In the data rows, 128 means zero.
How far apart are the two rows of each pair, measured in a hidden way? 0 means very close, and 20 very far. Two or three weighted sums of its numbers give each row a place; it is the straight-line distance between the places.
[101 119 132  94 160 133 150 144 106 103 151 125 119 123 138 147 122 123
  92  99 124 137 105 101]
[120 145 114 132 119 160 156 112 145 138 142 146 140 126 150  86 135 119
 145 155  99 141 127 143] -> 8
[ 76 127 183 124 187  88 162 141 116  73 125  93 129 172 151 171 155 152
  99 119 128 110 121  97]
[112  61 122  87 122 157 146 125 127 125 166 178 136 120 120 142  93  85
  98 135 180 133 180  91] -> 3
[120  91 133 121 131 130 181 133 137 129 152 141 109 192 137 162 150  98
 125 124 154 136 139 141]
[114 143 115 145 123 155 110 101 111 110 133 176 133  99 123 136 132 116
  94 166 155 156  93  82] -> 9
[128 139 159 118 144 113 134 177 160 133 130 104 120 156 142  99 131 154
 143 113 106 105 194 110]
[ 86 150 163 101 153 141 115 127 134 113 155 148 141 126 177  96 128 157
 108 115 105 134 141 130] -> 15
[143 133 110 168 129 125 146  96  86 141 155 142 102 117 136 130 124 131
 123 145 121 105 170  98]
[ 73 181 144  93 165 145  93 206 144 120  43  54  99  82  58 107  91 148
 225  52  83 100 137 144] -> 2
[142 137 134 128 108 174 145 143 170 101 113 114  98 155 103 107 125 108
 109 153 149 118 121 159]
[ 90 150 157 122 192 130 123 195 146 104 128  39  79 106  89 141 134 157
 125  85 114 117 142 113] -> 4
[110  94 140 168 122 128 118  82 126 155 127 164 184 100 110 128 106 137
 123 144 177 110 105  59]
[117 143 124 105 171 156 146 120 152 105 125  88 120 135 162 159 122 136
 130 120 157 136  87 151] -> 3
[107 142 125 168 100 107 134 111 115 155  90 130 146  93 149 146 166 145
 135  94 147  97  85 126]
[130 136 126 115 162 155 111 153 169 137 154 130 118 150 139 115 111 145
 110 142 139 133 165 132] -> 7
[102 137 137 125 107 134 117 117 122 127 140 136 119 136 142 112 132 137
  82 166 114 172 105 124]
[116 180 101 148  86 143 102 103 101 137 125 124 145  32 105 114 130 136
 127 159 110 163  96 114] -> 7
[130 121 109 116 143 151 163 153 148 139 112 160  80 136  99 102  90  75
 139 142 164 105 177  64]
[141 109  83 144 144 130 124 162 133 115 109 112  49 154 119 111 149 107
 168 170 126  70 169 112] -> 9
[146 123 140 118 111 149 107  95 149 124 147  92 127  91 115 158 151 104
 130  73 166 150  96 139]
[124 129 178  87 117 144 139 111 165 101 168 142 137 128 146 174 132 110
 111  64 197 169 103 159] -> 8
[118 115 102 146 145 148 111 150 116 136 135 111 132 139 102 115 147 101
 164 128 119 111 126 127]
[100  97 136 135 136 128 121 143 103 110 131 141 147 130 122 123 155 122
 150 113 157  83 101  97] -> 3
[168 167 108 151 111 166  78 117 129 103  92 121 111 102  76 123 144 123
 131 152 145 147 110 157]
[ 74 127 194 129 142  78 107 149  66  96 139 117 149 146 193  86 120 194
  85 147  94 108 161 142] -> 5
[149 168  79 169 108 138 109  67 124 104 150 147 127  68 128 118 162 149
 101 146 133 179  82 117]
[153 140  96 113 107 136  95 156 126 122 101 144 122 133 106  90 142 121
 155 136 109 113 150 174] -> 7
[146 150  97 185  97 160 121  72  72 113 184 169 159  77 107 115 200 161
 114 116 106 119  72 141]
[118 119 145 121 138 144 113 182 100 112  84 110  92 105 104 112 145 145
 177 110 133 155 156 140] -> 12
[157 136 112 184 132 140 108 117  79  99 168  88 103 139 159 101 159 171
 112 149 120 155 125 141]
[117 158 153 103 153 121 124 147 130  86  94  59 124 126  87 128 139 129
 139 109  95 101 137 130] -> 7
[ 66 134 205 103 114 105 157 152  86 106 143 137 113 145 213  86 124 173
  74 110  98 145 101 115]
[102 132 163 171 173  87 166 141 144  95 105 118 112 153 156 177 164  99
  98 101 134  55 139 117] -> 8
[165 132 117 170  93  97 101 108 113 148 151  91 167  83 110 150 125 161
 157 115 147 123  62 145]
[171 115  68 138 103 108 111 143  98 134 115 148 119 150  90 116 136 136
 167 167  86 137 157 143] -> 4
[ 87 127 144 115 158 141 110 151 173  92 157 141 118 125 166  88 122 162
  95 138  93 155 157 177]
[121 160 143 126 132 160 114 117 100 144  76 144 152  38 112 140 144 124
 152 118 110  98  91  84] -> 9
[ 93 132 156  95 164 152 116 171 163 167  82  86 133 113 110 119 108 115
 153 108 138 128 148 133]
[162 107 187  63  97 153 140 123 194 170 196 115 135 159 155 139  97  71
 150 114 198 152 102 185] -> 13
[189 148  91 159 123  76 123 115 101 133 141 133 160  99  87 146 117 155
 153 120  96 161 132 173]
[133 163 124 121 129 156 117 139 129 127 144 153 119 113 130 124 164 145
 141 108 135 148 131 180] -> 8
[ 85 135 165  98 126 105  77 128 112 126 129 130 110 112 133 129 112 166
 114 107 103 143 122 108]
[128 152 118 171 113 137 119  94  48 133 118 132 144  72 102 151 199 129
 119 118 161 156  65 100] -> 6
[121 128 169 106 138 122 151 171 153 114 122 119  95 114 152 111 102 113
 158  91 134 187 170 144]
[180 137  91 164  82 129 124 113 106 112 167 168 133 127 142 135 180 156
  94 148 105 150 110 157] -> 13
[120 107 106 158  99 123 166  71 106  91 118 140 117 127 130 126 151 127
 138 182 119 125 164 139]
[107 150 157 147 184 135 144 197 135 121  55  93  90 165  83 100 173  62
 172 107 133  94 169 129] -> 14
[ 82 171 163  72 166 165  65 227 158 106  94  47  77  88  74  98  72 151
 168 100  99 133 172 131]
[168 132 155  73  85 152 141  63 164 158 186 106 130 121 153 174  95 102
 108  99 181 187  80 176] -> 8
[108 154 138 106 115 159 129 211 130  94  93 118  90 113  81 102 102 130
 159 103 107 129 162 136]
[156 147  88 113 105 139 133 146 169 118 156 103  89 141 127 114 133 133
 151 136 129 130  93 148] -> 4
[133 138 174 142 128 128 119 112 103 136 135 141 126 140 162 140 143 103
  97 126 145 112 150  99]
[120 137 110 129 146 140 177  92 130 160 151 144 115 106 110 157 126 134
 118 171 141 137  96  90] -> 9
[142  62 119  96 119 167 155  91 141 148 163 167 107 142  93 124 104  79
 103 161 184 121 135  95]
[104 155  90 165  74 140  95  89  43 140 120 159 211  16 100 144 187 109
 143 112 142 143  16  62] -> 12
[131 147 129 129 157 149  74 132 114 136  70 112 130  96  86  81  88 117
 188 105 117  99 124 149]
[124 127 133 137 154 105 143  97 111 108 146 118 152 154 129 148 126 145
  75 107 141 112 135 130] -> 4
[165 164 103 173  96 120 129 118  40 128 107 160 201  72  95 133 155 141
 149 112 112 115  86 122]
[219 103  85 136  86  49  69 154  74 164 118 117 175 135 115 143  79 158
 119 121  60 147 126 168] -> 9
[109  58 107 100 183 137 192 113 136 132 135 187 106 164 110 154 115  75
  64 155 189  71 166   4]
[ 86 179 133 119 105 158  85 156 138 143 113  81 152  55  56  99 112 157
 154  47 109 109 136  73] -> 2
[138 158  98 125 101 133  83 151 122 163 141 130  92 138 131 101 136 126
 110 167  95 178 106 145]
[122  72 130 157 110  97 186 135 117 127 146 110 137 150 125 143 124 138
  93 133 115 112 137 134] -> 11
[122 153 117 172  96 148 120  73  98 146 144 137 151  42 144 140 111 150
 131 134 182 130  86  98]
[106 159 128 118 148 159 110 147 158 142  77 140 151  94  87 112 104  94
 169  83 137 142 154 110] -> 9
[100 132 153 111 215  96 137  96 108  64 176 100 114 167 190 132 160 136
  61 155  87  88 135 135]
[ 99 122 163 113 128 137 168 127 165 109 178 143  94 155 133 143 146 101
  88  83 158 128 134  80] -> 10
[ 91 125 126 139 131 128 123 123  80 153 132 185 162 104 158 100 123 162
  76 128 105 169 111 152]
[ 95 135 115 192 118 122 174  61  96 130 106 144 163  98 147 105 162 155
 135 131 125 122 106 120] -> 7
[101 110 165 146 154 140 119 129 133  81 131 132 110 137 172  94 164 158
  92 119 119 144 134 133]
[110 145 171  51 164 172 103 157 175 139 133  89 102 109 128 142  91 117
 143  52 142 145  92 173] -> 1
[169  97 111 136 144  83 121  87 107 149 161 131 160 119 135 172 102 108
 121  93 101 105 104 146]
[154 108 129 123 102 144 137  92 131 135 173 150 133 131 145 152 109 143
 116 150 163 146 116 140] -> 11
[ 98 115 126  81 141 131 139 156 161 119 147 115 128 141 106 123 108 101
 124 123 153 108 155 109]
[138  67  98 104  98 160 148  74 126 154 152 154 153 122  82 123 118  79
 106 147 165  93 151  68] -> 14
[110 117 148  62 155 191 135 151 190  98 114 119 143 123 105 123  91  45
 164  77 160 110 177 122]
[154 111  80 133  92 152 109 102  86 149 147 181 174 121 111 147 142 143
  71 169 157 152 124  72] -> 13
[167 116 171  52  89 146 133  92 195 162 146 114 111 126 165 155  89 102
 154 121 200 126 119 157]
[141 133 112 115 132 133 101 157 124 141  87 147 106 159 113  97  91 129
 164 139 111 150 168 142] -> 13
[159 147 121 108 105 155 143 164 151 105  70 130 100 132 123  87 112 118
 180 187  75 130 156 192]
[151  98 114 117 126  98 140  96 138 160 124 108 141 152 136 179 112 117
 147 112 160 175  85 186] -> 18
[121  38 120  75 136 169 149 131 140 107 185 199 116 157  90 128 114  65
  67 181 197  89 186  35]
[113 154 164 152 113 126 143 102  97 137 112 136 162 115 156 137 148 144
 128 103 121 106  98  96] -> 9
[ 97 165 162 111 168 144 120 216 166 109  50  75 132  99  84 114 100 121
 177  83  83 123 186 146]
[150 101 112 133 100 121  71 119 111 122 137 142 145 110 127 137 121 116
  94 131 123 171 110 121] -> 17
[ 87 119 158 136 160 121 137 163 164 117  74 123 125 162 133 109 151 115
 147  94 126 111 138 142]
[162 115 134  83  96 151 110  92 140 163 183 128 111 145 160 153 124 125
 113 144 209 144  83 201] -> 9
[125 133 150 119 115 130 109 138 135 131 140 154  90 120 123 116 127 120
 115 150 129 121 175 155]
[140  51 140  67 139 179 139  78 147 133 190 184 130 156 111 149  55  56
  84 140 185  68 141  89] -> 12
[115 175 149 131 159 108 166 174 135 116  59  55 103 150  93 162 158 105
 139 101  98 115 160 103]
[153 134 135 176 137  90 168 137 127 139 128 130 133 149 151 174 186 135
 147 110  94 105 132 131] -> 9
[ 90 141 159  92 218 144 124 160 155  97 104  86 102 118 114 123 153  93
 141  93 150 104 141 125]
[ 97 133 120  99 158 146 128 144 170  82 144 102 120 122 132 109 100 134
 131 119 151 134 133 104] -> 7
[121 100 127 146 165 127 147 120 107 136 117 198 117 137 138  94 121 122
  89 122 121 122 177  90]
[165 129 132 145 150  80 118 129 146 155 129 148 188 149 147 130 138 166
 113 134 122  97 155 148] -> 15
[158 116 106 175 144 130 167 145 123  87  90 133  45 151 124 122 169 139
 177 153  88 134 182 137]
[211 126  57 132  95 128 122 118 125 122 155 167 142 137 111 100 118 150
  80 173 103 161 125 169] -> 4
[136  99 154  84 109 138 128 115 180  95 180 126 147 135 142 168  99 113
 109  74 208 136  85 167]
[ 76 101 174 124  73 124 149 118 117 127 148 115 134 152 173 104  89 117
 122 121 129 159  97 161] -> 4
[ 99 157 168  72 177 143 113 217 142 133  54  70 120  67  81 101 101 142
 186  38 102 104 177 134]
[ 92 110 171 159  99 105 165 159 112 110 117 159 136 147 202  69 129 148
 124 153 115 156 105 118] -> 11
[129 144 185 136 144 120 164 107 134 118 142  94 100 186 155 186 148 112
  79  84 178  84 114 140]
[152 155  89 175  74 158  85  88  50 168 131 148 211   6 112 138 200 148
 115 150 156 130  37 119] -> 16
[142  88 117  95 151 166 134 164 158 115 134 142 108 131  91 105  80  60
  92 146 173  92 150  70]
[150 129  61 155 131 123  92  69  77  87 193 144 145 123 152 117 186 146
 100 179 103 175  98 148] -> 19
[ 63 115 161 164 155 109 191 133 106 108 116  62 110 154 133 187 159 152
  89  64 146 118  91  76]
[ 93 158 122 131 104 139  92 154 120 120 131 143 118  88 133 109 102 179
 130  98 117 138 102 120] -> 12
[158 125 108 117 115 142 133  90 157 122 130 146 118 150 147 120 129 121
 145 165 110 138 122 153]
[148 116 125 160 161  90 137 182 139 160  62  95 133 142  84 138 155 123
 183 104  70  87 165 177] -> 8
[101 130 135 116 105 130 115 118 125 122 114  81 135  61 113 163 143 128
 109 111 157 137 100 120]
[ 81 141 182  80 129 134  94 134 111 108 117 109 109 146 144  90 100 126
 100 157 136 133 141 123] -> 5
[168 184  89 147 100 121 114 109  96 130 162 138 123  86 128 118 153 180
  86 142 105 169 110 155]
[132  81 124  99 163 132  90 190 154 111 128 157 120 154  69 123  90 103
 117 122 160  82 185  69] -> 7
[113 153 174 167 174  50 172 149  99 109  98  83  95 212 130 182 157 118
 124 113 126  77 162 132]
[137 123 175  85 111 126 119 124 170 164 144  94 161  98 136 163  83 112
 112  98 170 154 108  96] -> 6
[136 139 145 154 150  58 166 154 114 153 104 101 174 113 112 184 141 154
 154 106 112 101 159 160]
[ 91 160 163 104 128 172 104 170 126 125  57  87 129 120  84 107 100 100
 171  80 134 112 156 119] -> 17
[100 132 167 132  90 112 133 101 118 159 132 152 177 115 154 160 131 165
 156  68 165 143  72 112]
[130 136 151  37 118 183 126 150 188 142 149 101  98 164 110 169  68 101
 118 107 188 146 130 129] -> 7
[148 121  90 131  97 103 108 133 121 144 148 158 166 111 106 116 127 128
 114 164 125 126 122 163]
[158 174 110 121 158 136 111 192 139 135  50 136 146 108  59  70  92  65
 189 124  86 149 181 149] -> 18
[ 94  95 157  92 121 156  97 151 160  99  96  96 112 138 144 115  70 144
 167 126 176 158 116 150]
[119  57 137  88 142 159 161 122 150 145 169 167 137 123 108 120  97  81
  93 115 199 108 174  78] -> 4
[130  96 140 169 170 101 147 108 112  99 128 133 143 126 134 149 148 138
 121 170 150 114 155  71]
[140 148  97 169  99 124 117  69  99 130 114 112 156  81 129 150 153 140
 134 121 132 127 106 112] -> 10
[142 129 131 151 164 145 133 143 141 120  58 135  70 154 131 115 138  93
 174 133 108  71 162 139]
[126  99 141  48  97 173 104 112 199 130 166  88 132 149 137 157  64 105
 137  92 211 168  79 157] -> 4
[208 122  85 143 107  63 105 153  87 157 118 130 167 137  71 138 110 164
 180 123  85 155 109 146]
[114 128 167  70 139 154 126 112 202 129 123  70 123 101 142 138 103 144
 142  60 158 155 133 150] -> 7
[180 117  61 176  78 144 130 119 115 102 142 181  94 133 108  96 149 129
 128 197 121 194 129 122]
[140 133  78 153 145 151 136 149 124 130  90 166  74 147  86  95 163 122
 132 194 132 131 137 143] -> 5
[105 100 155 142 155  89 159 120 100 112 122 140 145 161 182  96 140 162
 100 151 124 116 164 155]
[172 146 104 140  86 146 150 131 139 134 118 151  77 155 116 113 141 130
 124 203  84 177 165 169] -> 8
[174 148 110 162 145 146 126 118 110 137 142 138 116 141 145  54 146 135
 159 142  93 192 114 136]
[131 105 171  96 160 148 147 129 154 110 175  80  96 148 160 153 106  93
 119  88 170 138 144 130] -> 10
[184 117 116 155  78  74 133 130 115 140 132 141 169 113 128 130 107 126
 146 143 105 112 103 105]
[149 136  93 146 118 130 111  94 117 145 139 190 184  75 107 143 150 106
 126 138 139 140 128  68] -> 13
[113 146 121  89 142 173  84 183 146 153  81 109 109 118 104  98  99 113
 217 117 104 128 146 138]
[156 108 140 154 166 100 133 104 133 127 114 109 105 139 119 168 135  87
 175 123 144  86 132 122] -> 1
[140 129  66 122  89 182 116 157 152 123 107 120  42 145  96  89  98 124
 115 187  94 173 184 183]
[ 93 138 132  86 189 157  87 143 164 115 121 102 164 126  88 142  69  91
  87 144 161 116 160  76] -> 2
[140 125  99 141 110 132 139  67 110 117 146 164 164  91 116 156 134 113
 114 132 155 130  67 102]
[130 162 114 179 112  93 146  43  86 140 122 163 159  81 131 158 152 123
 105  89 144  91  51  86] -> 9
[ 98 105 149  98 169 131 131  94 139 104 184 135 166 115 124 169 158  68
 125 112 162 107  89  91]
[165 141  84 129 147 146 128 104 117 121 140 160 113 129 145  85 165 148
 111 178  91 183 129 171] -> 14
[130  74 126  98 114 168  92 135 152 142 118 141  95 168  76 105 113  77
 115 148 167  91 153 114]
[ 84 137 157 126 165  90 127 161 154 142 107  61  90 128 145 145 149 117
 153 107 147  91 149 136] -> 14
[142 141 109 111 140 155 153 177 117 148 106 157  78 163 131  64 110 119
 149 151  99 147 168 132]
[139 145 125 119 131 155  86 162 150 156  95 128 138  88 109 127 110  93
 144 103 123 132 137 166] -> 12
[116 126 125  95 135 165  99 131 142 134 124 122 134  57 103 124 141 134
 166 126 154 120 142 112]
[ 81 150 160 163 155  84 175  97 126 124 150  77 109 140 116 186 184 154
 143 109 120  96 139  92] -> 4
[ 97 181 135 175  80 125 117 112 160 130 110 144 150  99 146 148 132 127
 156  90 148 115 105  97]
[ 85 121 180 128 113 136 131 138  87 103 174 133  97 161 180  93 118 178
  50 172 124 156 134 127] -> 6
[109 122 164  57 162 141 119 151 119 125 140  98 134 102 118 142  89 150
 121 104 134 181 134 127]
[143 118 119 132 134 114 101 131 154 127 155 156 149 123 124 134  58 113
 103 149 129 136 138 120] -> 10
[136 131 135 131 115 111 164 108 153 100 162  81 142 145 140 171 135  95
 128  81 158 127  98 162]
[156 191  80 164  72 128 119  96 114 143 156 115 131  95 123 107 193 180
 102 168  99 138 118 146] -> 10
[110 112 129 155 141  60 141 125 105 125 122 122 149 169 121 164 143 113
 107 102 124  73 129 100]
[109 143 140 175 137 137 152 120 106 168 130 151 135 149 185  85 127 144
 150 167  85 156 112 100] -> 1
[118 122 120 119 155 137 126 146  83 109 178 155 117 127 181  78 119 193
  71 192  82 174 162 159]
[115 150 142 158 141 130 146 130  85 132  92 136 115 159 137 121 179 126
 144 149  98 150 144 152] -> 6
[123 133 116 132  81 144  71 108 117 172 148 153 187  93 116 130 120 162
 143  82 136 166  91 137]
[166 126  92 156 123  65 128 108 119 156 137 138 188  74 117 129 108 156
 123 106  88 138  97 163] -> 10
[ 68 122 185 106 119 126 108 138 102 128 113 168 146 131 169  59 118 146
 138 141 111 109 160 112]
[133  72 137  86 108 171 137 127 190 164 166 112 109 158 159 156  88  87
 114 106 181 142 110 114] -> 7
[158 128  55 109 106 169 105 135 161 105  83 173  96 134  58  61  91 147
 214 173  70 147 156 153]
[147 122 111 120 141 157 138  76 119  97 147 151 131 103 126 115 134 106
 104 161 166 117 150 104] -> 1
[105 139 128  99 137 162 118 154 116 130 100 103 127 123  83 134  95 147
 104  99 128 154 136 104]
[136  90 122  90 115 171 141 129 208 194 172 148 119 149 107 158  63 118
  67 125 214 127 125  84] -> 9
[178 203  60 117 148 141 136  97 146 103 188 166 112 129 136  96 166 157
 117 158  94 157 120 154]
[134 106 142 154  76  88 100 153  86 163 122 110 140 164 145 109  98 187
 142 168  84 132 116 129] -> 8
[119 140 108 131 118 154 130 153 132 130 110 143  67 136 125  82 129 128
 207 139  96 119 165 135]
[158 149  84 193  91 119 102  82  98 138 126 122 158  63  93 121 119 153
 139 113 107 160  73 148] -> 10
[ 74 134 213 154 151 119 163 107  80 117 168 132 120 161 206  82 103 172
  37 146 108 121 150  92]
[ 71 142 130  91 137 144 111 140 106 117  87  95 113 110  79 109 130 107
 120  91 120 130 128 121] -> 9
[112 100 173  93 148 159 124 126 195 120 139 125 104 137 126 150  97 114
 177  79 181 115 106 168]
[127  96 143 165 118  68 148 154 121 104 104 105 114 152 130 174 123  90
 140  86 141 100  96 106] -> 11
[100 116 151 175 191 102 191 109 130  73 110  56  58 172 148 173 191 129
 168  92 131  67 155 149]
[134 110 149 144 131 145 186 103 130 121 136  95 118 166 120 149 157 112
 125  96 149 122 124  54] -> 11
[130 174  89 153  92  96 148 109  52 139 125 135 160  94 115 142 163 159
 132 132 135 139  76  96]
[115  74 145  79 114 162 119 133 142 128 174 189 147 135 164 107 113 125
  50 159 148 113 145  78] -> 6
[124 124 101 154 109 137 120 112  94 115 148 139  85 160 173  95 151 140
  89 145 118 159 113 153]
[175 180  63 163  89 194  88 161 140 137  69 117  43 136  98  65 142 109
 184 203  65 149 175 211] -> 12
[116  66 131  68 135 118 148 112 161 131 196 130 126 148 118 160 111 106
  90 138 156 112 124  93]
[154  97 163  40 134 186 143  91 230 142 187  87 125 117 160 186  80 109
 109 114 223 161  88 172] -> 2
[137 151  65 203  22 141  91  53  60 178 114 146 171  35 101 135 152 137
 124 190 127 161  94 116]
[ 78 114 180 114 102 120 158 120 107 142 109 170 114 181 185  87 115 151
 122 185 121 163 141  91] -> 9
[137 129 131 137 126 147 144  54  98 116 166 139 103 144 162  96 169 136
 110 181 105 188 131 156]
[161 111 133 120 147  97 114 118 128 166 151 130 160 149 180 130  99 140
 132 139 130 161  95 181] -> 7
[110 175 159 102 183 135 137 188 164 104  70  89  97 120 113 129 125 134
 164 107 101  74 149 133]
[149 107 105  93 177 156 154 107 128 136 193 167 153 123 115 144  88  96
  85 116 183 106 141 102] -> 10
[124  89 143 145 153  94 170 148 113  87  89  82  82 180 130 152 191 108
 142  97 136  93 148 102]
[ 99 110 134  77 178 141 118 121 159 118 169 156 156 153  98 121 121 111
 107 163 146 133 158  76] -> 15
[172 137 111 139  85  96 139 112  90 122 124 175 194 105 164 132 135 175
 135 140 102 162 100 135]
[200  79 111 107 120  72 136 116 140 158 147 120 170 167  89 157 102 150
 122 139 119 127 119 141] -> 7
[ 98 103 128 131 139 139 109 160 142 134 110  88 119 110 114 139  99 132
 162  87 133  63 141 104]
[160 171  59 163  78 129 126  76  93 136 123 152 120 103 105 123 165 117
 153 190 125 170  88 107] -> 5
[103 152 147 121 181 124 208 154 156 107 120 102  96 206 132 161 181 126
 131 116 143  84 167  95]
[135  81 127 103 178 143 131 104 160  93 167 137 123 170 133 135 144  88
 112 101 149 113 179 162] -> 13
[132 104 125  88 126 132  99 130 164 141 170  94 131 121 130 165  74 105
 138 129 144 160 108 144]
[ 52 152 208 121 158 105 138 134 124 100 115 138 134 147 196  63 123 182
  99 121 100 105 138 107] -> 8
[130 105 125 181 130  45 138 134 122 144 112 128 126 154 121 186 113 140
 129 105 132  56  94  91]
[175 124  95 133  78  74  89 123 143 185 146 143 178 149 104 162  71 126
 135 109 110 148 106 200] -> 2
[185 109 128 107  77 105 144 155 124 144 144 130  88 158 139 144 125 109
 144 130 138 132 132 173]
[164  98 121 159 109  66 140 109 115 139 117 109 135 125 105 166 160 115
 155 112 114 102 141 122] -> 7
[107 116 164 150 129 125 134 112 121 113 110 101 124 118 151 160 153 111
  95 113 187  92 108  79]
[168 129  79 145  72  86 150 149 126 186 141 129 138 152 112 135 121 116
 144 116 100 140 119 153] -> 9
[151 122 127 132 101 134 125 129 167 148 158 135 133 101 109 135  91 131
 130  85 149 152 103 210]
[155 115  63  97  84 152  88 161 122 113 104 152  85 112  94  97 110 146
 165 157  89 177 175 171] -> 5
[ 91 122 170  80 151 171 101 201 173 126  84  89 113 114  77  89 105  82
 195  64 118  99 148 111]
[112  96 147 138 137 110 174 149 142 122 106 134 101 168 131 170 167  93
 119  90 170  82 118 106] -> 2
[112  67 180  96 136 122 139 124 130  97 143 119 133 132 129 158 156 101
 118  97 173  90 117  92]
[114 125 172 193 164  87 170 119 129 109 122  92  99 174 166 184 186 121
 134  71 114  87 127 123] -> 7
[173 124 123 138 139  48 112 192 105 150  56  94 175 136  92 159 125 107
 151 101  91  91 133 155]
[106 128 143 101 138 127 105 157  93 138 130 153 146 121 162  96  89 169
 189 127  85 167 175 101] -> 7
[ 94 125 162 164 104 121 146 120 120 107 107 130 112 159 170 139 163 151
 125 152 148 131 106 106]
[107 169 155 152  88 115 114 115 107 126 150 153 120  82 165  96 161 156
 116 158 114 139  99  89] -> 8
[ 82 163 138  90 126 141 101 158 125 131  63 127  82 124 108  91  80 134
 159 118 109 127 159 153]
[121 121 122 158 132  99 194 127 133  88  95  87 119 175 133 173 151 109
 139 134 130 109 121 136] -> 13
[135 139 132 111 125 146 151 109 146 171 138 135 141 107 119 139 132 124
 180 115 152 138  90 129]
[ 94  77 159 114 194 120 171 117 146  56 119 102 110 182 123 159 179  69
 127  84 140  88 153  54] -> 9
[174 146  56 165  64 123  87  99 143 141 150 165 148  85 119 122 140 135
 145 111 131 197  86 151]
[145 108 131  80 101 173 150  89 162 155 167 139 134 118 115 153 117 107
  99 131 188 153 155 130] -> 2
[ 89 139 185 106 126 102 124 149  92 142 153 158 150 113 225  73 112 163
  58 164 113 120 134 115]
[165 170  76 179 100 158 124  76  95 145 121 146 174  40 132 136 158 164
 139 142 128 163  62  83] -> 10
[168 129  70 143 107 178 124 145 147 128 128 142  51 133 101  65 139  76
 138 208  99 156 145 205]
[184  93 131 101  90  69  40 189  81 126 114  86 155 108  58 150  71 192
  74  90  94 158  80 147] -> 19
[155  86 122 118 173  93 139 147 128 162 128 190 165 180 124 136  90  97
 133 129 147  95 190 115]
[ 82 160 168 128 171 130 119 115  94  85 118 152 169 148 221  64 156 179
  43 156 104  94 181 146] -> 11
[130 120 136  71 163 160 125 112 176 157 153 143 106 144 140 151  75 104
 151 100 163 160 149 167]
[107 140 170  93 185 157  90 181 155 105 117 117 114  98 139 131 130 167
 132  97 112 124 137 138] -> 8
[ 53 149 176  74 175 141 110 161 144  97  83  60  39 106 100 150 122 147
 134  97  78  97 172 116]
[137 122 159 136 141 159 120  94 153 149 164 154 198 126 148 137 114 122
 111 130 186 136  70 157] -> 10
[101 148 177 125 122 117 167 133 180 125 114  84 111 145 153 214 167 133
 117  58 161  80 108 113]
[162  91 127 130 121  42 122 124 129 157 122 105 169 120  91 165 103 166
 117 113 101 103 124 157] -> 6
[118 144  91 165  98 122 105 135 108 139  99 134 153  65 103 117 131 158
 116  96 128 155 107 133]
[164  92 139  48 145 164 128 126 124 128 166 178 164 102  97 145  63  77
  93 170 172 115 112 116] -> 13
[ 95 150 157 123 127 129 122 112 128 129 149 113 140 127 146 115 146 140
 135 118 150 186 140 117]
[156 138  83 121 131 151 114 142 139  95 166 120 131 146 149 126  98 119
 120 168 134 145 131 156] -> 10
[149 106 139  76 112 148 120  95 200 163 192 136 135 127 127 190  72 115
 147 123 198 161  52 164]
[141 171  77 164 109 139 100  44  81 156 176 135 175  59 117 135 169 176
 124 164 127 136  67 104] -> 11
[122 165 104 108 120 137 135 163  86 101 101 146  97 151 138  75 109 111
 134 188 107 138 166 135]
[103 121 130  71 164 160 103 170 158 109  77 118 103 129  75 125  81  92
 164  78 144 102 153 107] -> 14
[175 116 100 151  87  66 136 132 141 156 124 175 193 144  95 146 123 137
 109 132 124 148 123 114]
[109 163 142  68 161 189  98 172 178 157 110 101 119 135 129  83  82 109
 216 123 130 129 119 157] -> 3
[102 137 160 140 121 110 176  94 101 134 116 112 120 109 152 163 184  91
 134  93 141  73 111 116]
[129 139 131 143  98 134 163  98  92 132 119 142 140 139 130 151 186 111
 164 146 165 144 115  93] -> 4
